Y: 3 groups of rows, each row roughly a mix of its group's hidden directions; some rows fit no group:
Y (94 x 10):
[[-21.3 -20.2   0.4 -36.2 -35.3   8.4  -5.5 -30.9  -4.2  15.3]
 [  3.3  24.5 -19.8 -42.0   2.7 -27.8 -21.5   3.3 -15.8 -21.6]
 [ 21.9  12.4   2.1  32.4   9.6 -25.9  35.2  -4.3 -12.6 -29.4]
 [-24.8 -17.8 -19.9 -47.8 -11.7  15.5  -4.4  17.0 -17.3  11.8]
 [-14.7  -3.8  -7.8 -13.6   7.1  36.6 -22.0  22.5   8.2  42.5]
 [ 55.4  14.2  20.2 -12.6   4.6   7.9   8.4 -14.6 -21.7  -7.8]
 [ 14.5  15.6 -23.8  -1.0 -21.6 -13.9  -7.3  -9.9  -0.1 -53.9]
 [ -5.3  31.0  13.9  11.5  44.7  15.2 -11.0  25.4  11.8 -16.8]
 [ -8.1  13.4   2.8 -35.5  25.5  29.8  -2.4  25.2 -31.4  -7.5]
 [  3.2  -4.3   1.1 -23.4 -22.5  46.4 -28.6  -2.0 -25.8  -1.5]
 [-15.8 -35.8  -1.2  41.8  15.2 -12.0   8.0  26.8  16.4   5.1]
 [-10.3 -23.9 -14.4  39.1  10.8 -23.0 -20.6  33.3   6.2 -10.4]
 [  4.3  35.9   3.2 -12.4 -22.9 -26.9  32.8 -30.5  -1.1  -1.8]
 [ 19.2  -8.6  12.1  46.4  21.5 -22.1  18.6   3.6  23.7 -10.6]
 [  1.2 -13.7  31.6  16.3  35.8  26.7 -16.3   7.1 -16.4  26.5]
 [ 13.6   1.9  16.3  29.0  24.8  14.6 -25.6 -16.0  15.0  38.3]
 [ 11.6   5.9   2.6 -60.6  12.0  -0.9  -1.0   4.2 -26.5  -3.6]
 [-15.0  29.2  -2.9 -32.9  -8.5 -20.5  27.3  -7.8 -15.6 -32.0]
 [ 11.6 -13.7  15.3 -33.2   9.2  16.3   1.5   3.8 -51.6   6.7]
 [ -3.0 -32.0  17.7  26.4  42.4   4.9  -9.9  22.9  -6.4  14.3]
 [-27.0  -0.4 -25.1  32.0  -6.2   9.4  13.1 -34.1  27.0 -12.7]
 [ -6.0 -27.3 -10.5 -34.4  -6.8  18.0 -10.6 -10.7 -22.9  39.2]
 [-30.3  13.2 -22.6 -24.7  24.6  20.6   0.0  22.3 -13.6 -28.4]
 [ 33.8  -2.3  16.9  38.3   1.2 -37.8  11.5  15.2   5.7  -0.3]
 [-15.9  16.6 -24.8   1.1 -38.1  -2.4  -0.9 -31.5  32.7   8.3]
 [ -2.3  -5.0 -27.3  21.0 -10.0   7.6 -55.1  16.5  -6.5   3.3]
 [-21.5   6.2 -10.0  -8.8 -13.1  24.4 -26.7 -23.3  13.4  43.1]
 [ 52.6  16.7  24.7 -17.3   8.0   4.6  -6.3  -2.6 -23.3  10.1]
 [  0.6  14.2   1.9 -37.0   9.6  24.9 -39.1   3.7  -5.3  29.5]
 [  0.2 -11.3  21.8   7.1  24.8  22.5 -13.2  10.8  -8.1  51.0]
 [ 36.5  36.4   7.3   8.6  -7.1 -24.9  10.7  -8.9  25.0 -21.5]
 [-29.0 -15.6  -8.6 -15.7 -28.2  -8.3  46.6  16.1   5.5   1.8]
 [ 10.0 -19.2   9.9  18.2  11.3 -23.9  33.3  35.3  -7.6 -26.9]
 [-11.1  -8.4  -9.5 -26.5 -13.4  39.6 -23.2  22.3  -0.4  31.1]
 [ 11.8  -2.3  14.7 -19.2   4.3  49.5   5.6 -28.8  -8.2  24.5]
 [ 18.6 -22.0  28.1  32.5  33.2   7.3  19.5  11.7   4.5  19.2]
 [ 43.3 -12.4  24.4   8.2  18.4 -18.9  -1.2 -31.5 -18.8   0.1]
 [ 16.3  11.2 -19.2  -2.4 -51.3  -1.7  29.5  11.8  -2.1 -17.8]
 [-14.9 -11.5   9.4   3.1  -3.1   2.7  49.4 -25.7  31.7  12.5]
 [ 12.0 -33.1  -6.1  22.4 -28.5  31.9 -32.6   3.5   3.3   6.3]
 [-23.9  14.3  16.1  -3.3   3.0 -29.9  22.8  -8.9  29.1  36.6]
 [-32.4 -22.5  11.5   4.9  12.4  15.8   2.0  48.9  -2.9  14.4]
 [ -1.5 -43.0   1.0   7.1  -6.6  11.4 -13.6  29.6  10.5  38.5]
 [  1.3  -6.2   1.4  36.8  28.3  -0.9 -43.9  -3.1  13.1  20.8]
 [ 51.6  28.7  21.4  -6.8   8.0   6.8   1.8  -8.8 -19.3 -13.1]
 [ 24.7  -8.8   3.9  49.8  18.9  11.7 -26.1  -8.2  16.5  -5.2]
 [ 11.0 -18.6   3.4  -7.2  12.9 -27.0   6.3  -7.5 -24.5 -51.1]
 [-14.2  -8.5  -3.0 -29.9 -13.7  33.1 -31.1 -15.2  15.6  28.8]
 [-21.0 -19.1  -5.4 -14.1 -25.1  20.4 -23.3 -24.7  25.0  29.6]
 [ 36.1  26.5  18.6 -12.6  22.1  -9.8  -1.3 -17.0 -13.7 -34.1]
 [-37.7  14.4 -18.0 -14.9  29.6   9.0  -7.1  34.2 -15.5 -11.9]
 [  8.2  -2.8   0.2 -58.5  -1.4  12.6  -6.6  -2.3 -29.7  11.9]
 [  8.9  -5.3 -17.9  37.7  -7.0  -5.0   9.2 -12.8  42.0 -28.2]
 [ -4.2  29.6   4.8  16.3  44.4  18.6  -0.5  22.6 -23.1  13.6]
 [  9.4   5.2  -2.1 -53.3 -16.2  15.8 -19.7 -27.5 -10.1   2.8]
 [  1.4   7.1   2.6  -4.8 -36.2 -13.6  44.5  30.0  -0.5  16.6]
 [  8.3  19.5  -7.4  29.7  21.0 -43.4   1.2  28.2  -0.9 -14.9]
 [-16.6  19.5  -4.5 -46.4 -19.6  14.9   8.5  -3.7 -12.2  32.6]
 [ 28.5  -0.5   3.2  -8.7  24.4 -48.0  21.7 -19.0   4.7   9.0]
 [ -2.3  -2.0  -6.5  -6.3  43.9 -18.4  -2.5  28.6   7.2 -38.7]
 [  1.3  25.3 -13.6  -0.1  13.6 -45.7   8.9  12.1 -23.7 -29.1]
 [-10.9   0.3  12.5 -37.7  -6.1  23.3 -22.5 -10.2 -19.1  38.5]
 [-25.3  -0.2 -12.0 -46.8 -11.3  27.2 -15.2 -16.9 -19.4   1.2]
 [ 35.1  24.1  34.2  36.2  13.6  -0.7  -4.1 -10.6   9.4  -5.9]
 [-22.6  -9.8  -6.6 -29.8 -14.4  31.4 -28.3 -16.1  14.8  26.7]
 [ 40.8  -7.9  32.3  34.8   2.8 -11.4  15.7  13.4  -1.8  13.8]
 [ 20.1  10.9   4.0  28.3  19.4 -11.5  35.6  11.8 -14.7 -35.5]
 [-16.7   9.6   4.0   9.6  58.6  20.0 -12.9  -4.7  -9.8  11.5]
 [ -2.7   8.1   1.2 -52.1  -4.7  16.8   7.2 -14.4 -28.2 -24.2]
 [ 19.6  30.9  -7.8   6.9  -8.4  -0.9   2.6 -56.1  -2.1   8.0]
 [-31.3  23.3 -10.6 -27.1  -6.9 -27.1  34.9  16.2   8.5  -5.5]
 [  6.0  -7.7  15.4  -5.9  -6.0  50.6  -6.8 -25.6   5.6  32.2]
 [  1.1  28.7  -0.4  33.7 -10.3 -15.0  15.7   0.9  42.8  19.3]
 [ 12.6   7.5  -7.5  32.6  33.3 -25.6   1.3  -3.1  22.6 -33.3]
 [ -0.5  24.1 -26.5 -38.3 -27.3  -3.1   4.2 -10.8  -5.2 -32.7]
 [ -3.9  -9.3   7.9  -0.2  43.7   4.4 -16.1 -38.6   7.4 -28.9]
 [ 11.6  35.6 -12.2 -29.5 -32.4   9.6 -10.4 -31.8  -1.7  -7.0]
 [ -4.0  -9.4  -6.9  24.7  14.1 -18.7  -2.8  49.9  23.1 -19.7]
 [ -2.1  34.4   4.5 -37.6  20.4   6.4   3.7 -21.2 -30.0 -17.0]
 [ 12.6  20.3  -9.6 -46.1  -3.7  16.8  -8.2 -33.0 -19.0 -11.6]
 [-11.8 -14.5  24.1  10.0   2.9  38.7  -2.3   2.0  -0.9  46.7]
 [ -9.8  -9.9 -25.8  -3.0 -40.5  -3.9  34.2   2.4   9.0 -30.8]
 [ -3.5  36.2  -1.4 -41.1 -25.6 -13.9  25.4  -8.5  -8.5  -9.0]
 [ 17.0  -1.2   3.6 -31.9  12.0  -1.1 -10.3  11.1 -23.4 -49.9]
 [-13.9   2.2  -7.3  -2.2  -4.5  41.4 -22.3 -30.0  23.4  28.2]
 [ 13.9 -23.7   6.9  -5.3 -44.5  30.7  24.3  17.9  -8.2   1.4]
 [ 10.3  16.2   0.3   5.5   9.7 -14.8  38.6 -11.5 -34.6 -34.7]
 [  6.9 -44.2   2.4 -23.0   0.9   7.4 -18.7  24.9 -24.1 -24.3]
 [ -9.9   2.1  -3.9  17.8 -26.0 -20.5  15.2  36.9  10.7  38.7]
 [-28.0  -4.4 -35.6 -11.9 -38.4 -12.3   3.6   4.0   5.0 -29.1]
 [-21.4  -6.3  -3.0  -7.8 -30.3  14.2  24.8   8.3   8.8  47.8]
 [-19.3   7.4 -13.9  30.7 -39.6  16.7   1.7 -19.0  17.9  25.3]
 [-31.1   4.0  -4.2 -20.1   1.7  45.8 -20.7  14.1 -23.6  -6.9]
 [  7.1  30.9  39.3  12.8  34.1  14.3  -5.7  17.0  -6.3 -17.2]]

which group is each row in? (one row of each group first):
[-19.7 -12.8 -14.7  18.5 -22.8 -33.8  22.3  35.7  12.4  -5.5]
Z
[ 40.3   4.9  21.0 -22.7  -4.8  13.9  20.0 -22.4 -29.8 -11.3]
C
[ -7.3  11.7 -10.2  -5.6  -5.9  24.8 -21.0  42.1  16.2 -35.8]
V

[-15.6  -5.0 -30.2 -14.6 -22.6 -10.9 -20.2  27.5 -21.8 -32.7]
Z
[-34.8  -9.0 -31.3  -3.8 -27.5  17.1 -29.6  -4.6   8.0  21.0]
Z
[-21.4 -34.8   8.9  32.3 -17.2  21.4  15.9  -8.0  24.9  16.0]
C
[  6.0 -45.3   6.5  -3.3  19.0 -10.7  -5.0 -12.4 -37.6 -22.9]
V
[-37.9 -10.3 -30.4  -9.5 -29.1  15.1  -7.8 -24.7  19.4   7.1]
Z
[-20.2 -36.7 -10.9  27.5  29.7  -2.8 -27.8  13.9   1.3 -15.7]
Z
[  4.1  22.5 -12.0 -30.1  -8.7 -13.8   7.9   0.5  -7.2 -52.7]
V
[-25.0 -24.2   3.2  29.4   3.5  -2.6  18.8   4.7  30.7  36.2]
Z
[ -9.2  -9.4  14.1 -43.7  -0.4  22.8  38.4  -2.8 -21.3  -0.6]
Z
